Small tables with named rows and columns. After each table, cells are looked up by row and column.

vopabar
|  | nufu | ral | gikago | ruru | telif | niro | pel | gikun |
|---|---|---|---|---|---|---|---|---|
| tobepu | 0.51 | 0.58 | 0.53 | 0.27 | 0.63 | 0.27 | 0.54 | 0.28 |
| relut | 0.79 | 0.47 | 0.54 | 0.57 | 0.24 | 0.72 | 0.26 | 0.73 |
| virab | 0.22 | 0.44 | 0.47 | 0.45 | 0.58 | 0.48 | 0.47 | 0.18 |
| kugesiz | 0.23 | 0.43 | 0.50 | 0.54 | 0.53 | 0.34 | 0.51 | 0.17 |
| sezuti | 0.37 | 0.46 | 0.33 | 0.42 | 0.67 | 0.39 | 0.60 | 0.24 |
| ked | 0.28 | 0.31 | 0.59 | 0.40 | 0.40 | 0.25 | 0.49 | 0.17 |
| tuvanuk | 0.49 | 0.26 | 0.21 | 0.26 | 0.52 | 0.40 | 0.60 | 0.23 |
| zos | 0.60 | 0.32 | 0.45 | 0.39 | 0.53 | 0.25 | 0.45 | 0.14 |
| zivagi | 0.31 | 0.57 | 0.38 | 0.36 | 0.23 | 0.29 | 0.49 | 0.47 |
| tomizev | 0.15 | 0.46 | 0.22 | 0.27 | 0.68 | 0.35 | 0.30 | 0.51 |
| getof | 0.21 | 0.53 | 0.57 | 0.30 | 0.56 | 0.32 | 0.58 | 0.10 |
| fop | 0.35 | 0.35 | 0.42 | 0.28 | 0.41 | 0.31 | 0.63 | 0.10 |

fop, niro -> 0.31
ked, nufu -> 0.28
tomizev, ral -> 0.46
tomizev, niro -> 0.35
relut, ruru -> 0.57
tomizev, nufu -> 0.15
tobepu, gikun -> 0.28
ked, telif -> 0.40
getof, nufu -> 0.21
tuvanuk, nufu -> 0.49
tobepu, ruru -> 0.27
virab, pel -> 0.47
Row with the largest ral: tobepu

Table leviza
	teput	zin	rim	zusuk	tif	vela	siku	gefog	keluv	vazafad
livo	-57	22	27	11	-20	13	-6	22	-45	-10
rafe	57	11	2	5	44	3	31	15	17	31
fepelo	41	-21	16	5	8	-2	38	-9	66	-2
vub	56	2	2	26	7	25	21	-5	74	3
masize	57	-3	6	7	32	3	34	2	49	23
buzal	40	4	4	25	1	25	17	-3	74	-1
fodum	-21	-39	40	-8	-27	-17	38	-15	30	-37
vasi	-53	-34	42	1	-41	-7	19	-15	34	-38
ludesaf	-57	-11	44	-6	-41	-10	3	7	-45	-38
refatef	-12	-13	25	9	-22	5	18	-5	39	-25
zuton	-49	30	7	26	-39	25	-6	22	14	-18
ved	38	30	2	1	44	4	12	22	-45	31
nabi	-13	-39	44	-8	-22	-17	38	-15	33	-37

tif of buzal: 1
keluv of fodum: 30
vazafad of fodum: -37
gefog of livo: 22
zusuk of refatef: 9
vazafad of livo: -10
tif of ludesaf: -41
teput of nabi: -13
zin of vub: 2
siku of ved: 12
vazafad of vub: 3
vela of vasi: -7
rim of rafe: 2
zin of fepelo: -21

tizo
         siz  pef  dusuta  nak  lib
baz       95   68     115  177  176
nikape   148  160     127  180  192
piparal  169  198     103  179   59
nin      186  194     125  101  113
lesuvi   159  156     119   93  130
dum      106  199     130   35  153
dasazer  194   36     192  187  162

What is the dusuta of piparal in tizo?
103
What is the siz of nin in tizo?
186
What is the lib of baz in tizo?
176
What is the lib of piparal in tizo?
59
What is the siz of dasazer in tizo?
194
What is the lib of nin in tizo?
113
What is the nak of dum in tizo?
35
What is the dusuta of nikape in tizo?
127
What is the pef of dum in tizo?
199
What is the pef of dasazer in tizo?
36
What is the siz of nikape in tizo?
148
What is the nak of nin in tizo?
101
What is the nak of lesuvi in tizo?
93
What is the pef of nin in tizo?
194
What is the lib of lesuvi in tizo?
130
What is the dusuta of dum in tizo?
130
What is the pef of lesuvi in tizo?
156
What is the lib of nikape in tizo?
192
What is the dusuta of baz in tizo?
115

gota.tsv
	mivuka	pav	nomes
lagup	131	199	133
futed	89	179	89
bopo	96	224	92
nudit	81	205	69
kifupon	215	114	209
boz	179	77	163
moz	122	96	130
pom	57	215	63
rosu	52	193	64
zefi	176	88	153
rasi	135	198	122

What is the nomes of moz in gota?
130
What is the pav of pom in gota?
215
What is the nomes of kifupon in gota?
209
What is the nomes of rosu in gota?
64
What is the pav of nudit in gota?
205
What is the nomes of pom in gota?
63
What is the mivuka of pom in gota?
57
What is the mivuka of bopo in gota?
96
What is the nomes of bopo in gota?
92
What is the mivuka of futed in gota?
89
What is the pav of zefi in gota?
88
What is the nomes of zefi in gota?
153
What is the mivuka of boz in gota?
179
What is the mivuka of rasi in gota?
135
What is the pav of boz in gota?
77
What is the mivuka of moz in gota?
122
What is the nomes of rasi in gota?
122
What is the pav of lagup in gota?
199

fer =
	puzefe	kip	sotod
rurepot	0.49	0.57	0.61
punuf	0.46	0.79	0.52
ved	0.25	0.52	0.94
gaperi	0.24	0.60	0.84
neli	0.32	0.79	0.74
figagu	0.59	0.38	0.75
san	0.28	0.74	0.61
pekinom	0.70	0.55	0.41
zon	0.24	0.70	0.69
lok	0.30	0.61	0.74
tun	0.21	0.77	0.72
rez	0.61	0.52	0.48
fufab	0.52	0.48	0.76
gek	0.47	0.76	0.49

puzefe of zon is 0.24
kip of neli is 0.79
sotod of neli is 0.74
sotod of punuf is 0.52
puzefe of gek is 0.47
sotod of san is 0.61
sotod of gek is 0.49
kip of ved is 0.52
puzefe of rurepot is 0.49
kip of pekinom is 0.55
puzefe of san is 0.28
sotod of gaperi is 0.84
puzefe of tun is 0.21
sotod of rurepot is 0.61
puzefe of figagu is 0.59
kip of tun is 0.77
kip of gaperi is 0.60
Row with the largest puzefe: pekinom

kevafa:
|  | fuv | kis | kodot | sifadu | dodeda | sukite | moret | senebol |
|---|---|---|---|---|---|---|---|---|
| sadufe | 0.572 | 0.653 | 0.632 | 0.425 | 0.640 | 0.720 | 0.631 | 0.623 |
| pirato | 0.494 | 0.186 | 0.558 | 0.256 | 0.448 | 0.813 | 0.533 | 0.740 |
| tinoz | 0.703 | 0.445 | 0.661 | 0.332 | 0.640 | 0.651 | 0.557 | 0.611 |
| tas | 0.146 | 0.340 | 0.472 | 0.606 | 0.413 | 0.198 | 0.595 | 0.335 |
| gepa | 0.536 | 0.423 | 0.523 | 0.616 | 0.641 | 0.464 | 0.700 | 0.532 |
| gemufi | 0.241 | 0.587 | 0.221 | 0.770 | 0.416 | 0.254 | 0.790 | 0.379 |
| famudev | 0.467 | 0.170 | 0.492 | 0.233 | 0.424 | 0.799 | 0.506 | 0.770 |
| kopo | 0.155 | 0.448 | 0.160 | 0.824 | 0.792 | 0.406 | 0.791 | 0.756 |
| pud | 0.205 | 0.423 | 0.202 | 0.480 | 0.711 | 0.624 | 0.787 | 0.670 |
| bub | 0.784 | 0.730 | 0.640 | 0.361 | 0.767 | 0.347 | 0.612 | 0.676 |
| tusa | 0.219 | 0.295 | 0.545 | 0.176 | 0.599 | 0.599 | 0.763 | 0.655 |

dodeda of bub = 0.767
kis of pud = 0.423
sifadu of bub = 0.361
moret of pirato = 0.533
fuv of pud = 0.205
kis of tusa = 0.295
kis of tas = 0.340
sifadu of gepa = 0.616
kis of gepa = 0.423

